Read these off the grid that follows. Rows and columns are numbered from 1.
1) Which number is the entry in the top-left corner?
2) Which number is the entry at row 3, column 3?
3) Which number is the entry directly above 0.10?
4) Which number is the entry in row 2 and column 1?
5) Which number is the entry directly below the smallest entry?
6) Which number is the entry in row 1 and column 2?
7) Which number is the entry in the bottom-right corner?
8) Which number is the top-right entry?
[[ 0.15  0.76  0.22  0.79]
 [ 0.47  0.67  0.85  0.74]
 [ 0.75  1.79  0.62  0.78]
 [ 0.10 -1.06  0.05 -0.40]
 [-0.07  0.06 -0.24 -0.31]
 [ 0.24 -1.41  0.24  0.22]
 [ 1.30  2.64  2.05  0.51]
 [ 0.98  0.53  1.13  1.42]
 [ 0.17  1.57  0.74  1.02]
 [ 0.43  1.12  0.80  0.69]]
1) 0.15
2) 0.62
3) 0.75
4) 0.47
5) 2.64
6) 0.76
7) 0.69
8) 0.79

[[-89  18  13  25   3]
 [-20 -15  47  43  42]
 [ 63  26 -28  25  43]
 [-31  27  29 -39 -32]
 [ 62  54 -38 -42  -9]
 [ 64 -76  40 -43  38]
 [-49 -50  -1  24 -21]
 [ 70  23  44   8  13]
 [-22  19 -58   9  13]]
The top-right entry: 3
Report the 1st entry, reading row by row.
Answer: -89
Report the entry just left of the centre entry.
Answer: 54
Report the second entry on the main diagonal.
Answer: -15
Report the entry just right of -28.
Answer: 25
The entry just right of 54 is -38
Report the second-last entry, reading row by row.
Answer: 9
Report the 5th-last entry, reading row by row.
Answer: -22
The entry just left of 24 -> -1
The first entry of the largest entry's row -> 70
Report the third largest entry.
Answer: 63
The entry directly below 23: 19
The last entry, reading row by row -> 13
Report the entry directly below 54.
Answer: -76
Report the 2nd largest entry.
Answer: 64
Report the entry directly below 26.
Answer: 27
The entry directly above the largest entry is -49
The 2nd entry on the diagonal from the top-right corner -> 43
Report the last entry of the largest entry's row.
Answer: 13
Report the entry directly below the smallest entry.
Answer: -20
The smallest entry in the last column is -32

W =
6120	6253	6587	7063	3557	5400	5169
7300	4539	5974	8866	8434	7939	7785
6531	7004	7631	3639	2491	2225	3985
7066	5928	7505	8704	8575	8025	6684
6317	5023	6612	7021	1990	4036	4547
6834	5671	7853	5652	7807	5805	7214
8711	7170	5362	5011	9814	8925	8953
5527	7671	5551	8749	5838	6611	5383
Rows and columns are numbered from 1.
The entry directly above 8025: 2225
The entry in the top-left corner: 6120
Give the smallest entry.
A: 1990
Give the top-right entry.
A: 5169
Give the entry directly above the largest entry.
A: 7807
Give the entry at row 2, column 1.
A: 7300
The entry in row 1 and column 2: 6253
The bottom-left entry -> 5527
Give the entry directly below 5011.
A: 8749
The entry in the bottom-right corner: 5383
The entry just right of the largest entry: 8925
Give the entry just left of 9814.
A: 5011
Give the entry in row 1 and column 3.
A: 6587
The entry directly above 5928: 7004
Give the entry at row 3, column 1.
A: 6531
Give the entry just right of 7807.
A: 5805
Give the entry just right of 7853.
A: 5652
The entry just right of 7671 is 5551
The entry just left of 6611: 5838
Give the entry directly above 6317.
A: 7066
Give the entry directly below 5023.
A: 5671
The entry directly above 4547: 6684
The entry just left of the smallest entry -> 7021
The top entry of the column that holds the smallest entry is 3557
The entry directly above 7021: 8704

B =
[[-10 -59 -23  22 -51]
 [ 36   7  -9  66  34]
 [  3  22 -67 -12 -45]
 [  0  -6 -19 -69  58]
 [-70 -54  12  -3  -2]
 [ 46  -2  56  -1  18]
 [ 12  25 -59 -25 -14]]
The largest entry in the last column -> 58
Report the last entry, reading row by row.
Answer: -14
Report the entry directly below the centre entry.
Answer: 12
Report the entry directly below 58.
Answer: -2
Report the top entry of the column that holds the largest entry.
Answer: 22
Report the smallest entry in the first row.
Answer: -59
Report the second entry on the main diagonal.
Answer: 7
Report the first entry, reading row by row.
Answer: -10
The smallest entry in the first column -> -70
Report the third entry on the main diagonal.
Answer: -67
Report the entry just right of the largest entry.
Answer: 34
Report the fifth entry from the end, reading row by row.
Answer: 12
Report the entry just right of the centre entry.
Answer: -69
Report the entry directly below 7.
Answer: 22
Report the top-right entry.
Answer: -51
The largest entry in the last row -> 25
Report the second entry from the end, reading row by row.
Answer: -25

[[639 428 383 552 406 429 661]
 [309 428 484 552 414 429 355]
 [624 255 389 482 414 483 504]
 [639 428 260 552 414 389 486]
 [671 527 506 552 414 429 452]
 [639 428 414 622 495 208 361]
 [729 428 383 552 414 429 513]
 [479 419 389 603 458 429 359]
 [414 428 303 427 414 495 486]
 [794 429 389 552 414 459 486]
 [789 497 497 552 414 321 510]
 [580 428 333 562 414 429 486]]
The entry in the bottom-left corner -> 580
Which number is the entry directly below 479?
A: 414
The entry in the bottom-right corner -> 486
The entry in the top-left corner: 639
The entry directly above 482: 552
The 3rd entry in reading order: 383
Which number is the first entry of the smallest entry's row?
A: 639
The last entry of the largest entry's row is 486
The 3rd largest entry is 729
The entry just left of 513 -> 429
Which number is the 2nd smallest entry?
A: 255
The last entry in the row that holds the smallest entry: 361
Which number is the largest entry in the first row?
A: 661
Which number is the 3rd-last entry, reading row by row?
A: 414
Which number is the entry just left of 562?
A: 333
Which number is the third smallest entry?
A: 260
Which number is the entry directly below 459?
A: 321
The entry just left of the smallest entry -> 495
The minimum: 208
The 4th entry, reading row by row: 552
Which number is the smallest entry in the last column?
A: 355
Which number is the largest entry in the first column?
A: 794
Which number is the entry just right of the largest entry?
A: 429
Which number is the entry directly above 624?
A: 309
The fourth entry from the end, reading row by row is 562

Read these off the matrix that follows. Indices start at 1.
1) Give the entry in row 2 and column 2.
2) Give the entry in the bottom-left corner.
3) Give the entry in row 1 and column 3.
4) Give the bottom-right entry.
5) Give the entry just left of the largest entry.
6) Give the entry just left of the smallest entry.
7) Give the entry at row 1, column 1.
8) Give the top-right entry.
-1,3,-4,-11,22,4,6,-46,4,-9,-5,14
-29,-37,25,-52,-28,21,-42,-26,-37,21,21,54
11,-40,52,-36,-23,30,-33,46,-38,16,33,-12
-27,-4,2,-13,-18,19,-9,-13,-8,23,1,42
52,57,2,73,56,-1,66,57,57,6,7,-46
19,61,-69,63,74,-29,68,38,63,38,-47,-36
15,66,-52,72,48,-33,61,-24,67,-15,-34,-10
16,-10,24,-12,21,25,2,26,-10,26,34,-21
1) -37
2) 16
3) -4
4) -21
5) 63
6) 61
7) -1
8) 14

data = array([-125, -337,  586, -504])
The 3rd largest entry is -337
The first entry from the left? -125
The second entry from the right? 586

Questions about the table below.
1) Give the entry directly below -0.12.
2) Give the 3rd largest entry.
3) Give the entry in the top-left corner.
4) Give the 4th entry from the end, reading row by row.
5) Give the largest entry in the first column.
6) Give the last entry, reading row by row.
7) Give the top-right entry.
8) Give the 2nd entry on the diagonal from the top-right corner.
-0.08,0.11,0.12,-0.02,-0.05,-0.12,0.31,0.12,0.02,0.09,-0.05,0.12,0.08
-0.04,0.07,0.15,0.03,-0.08,0.00,0.19,0.06,0.06,0.08,-0.19,0.16,0.01
-0.02,-0.08,0.12,-0.05,-0.17,0.03,-0.20,0.06,-0.01,-0.01,-0.03,0.13,0.10
-0.07,0.09,-0.02,-0.06,-0.03,-0.13,0.21,0.03,0.00,0.14,0.01,0.01,-0.05
-0.14,0.00,0.17,0.15,-0.17,0.08,-0.10,-0.11,0.00,-0.02,-0.05,0.18,-0.06
0.08,0.13,-0.09,0.07,0.06,0.00,0.13,-0.04,0.03,0.11,0.17,-0.07,0.00
-0.03,0.05,0.17,0.02,-0.01,0.00,0.10,-0.05,-0.01,0.00,-0.03,0.13,0.00
0.16,-0.05,-0.03,0.05,0.14,0.19,-0.20,-0.03,0.01,-0.05,0.08,-0.05,0.11
0.03,0.07,0.22,-0.02,-0.15,0.02,0.03,0.07,0.02,0.14,-0.13,0.00,0.07
-0.20,0.02,-0.13,-0.15,-0.09,-0.19,0.12,0.12,-0.01,0.08,-0.07,-0.06,-0.02
1) 0.00
2) 0.21
3) -0.08
4) 0.08
5) 0.16
6) -0.02
7) 0.08
8) 0.16
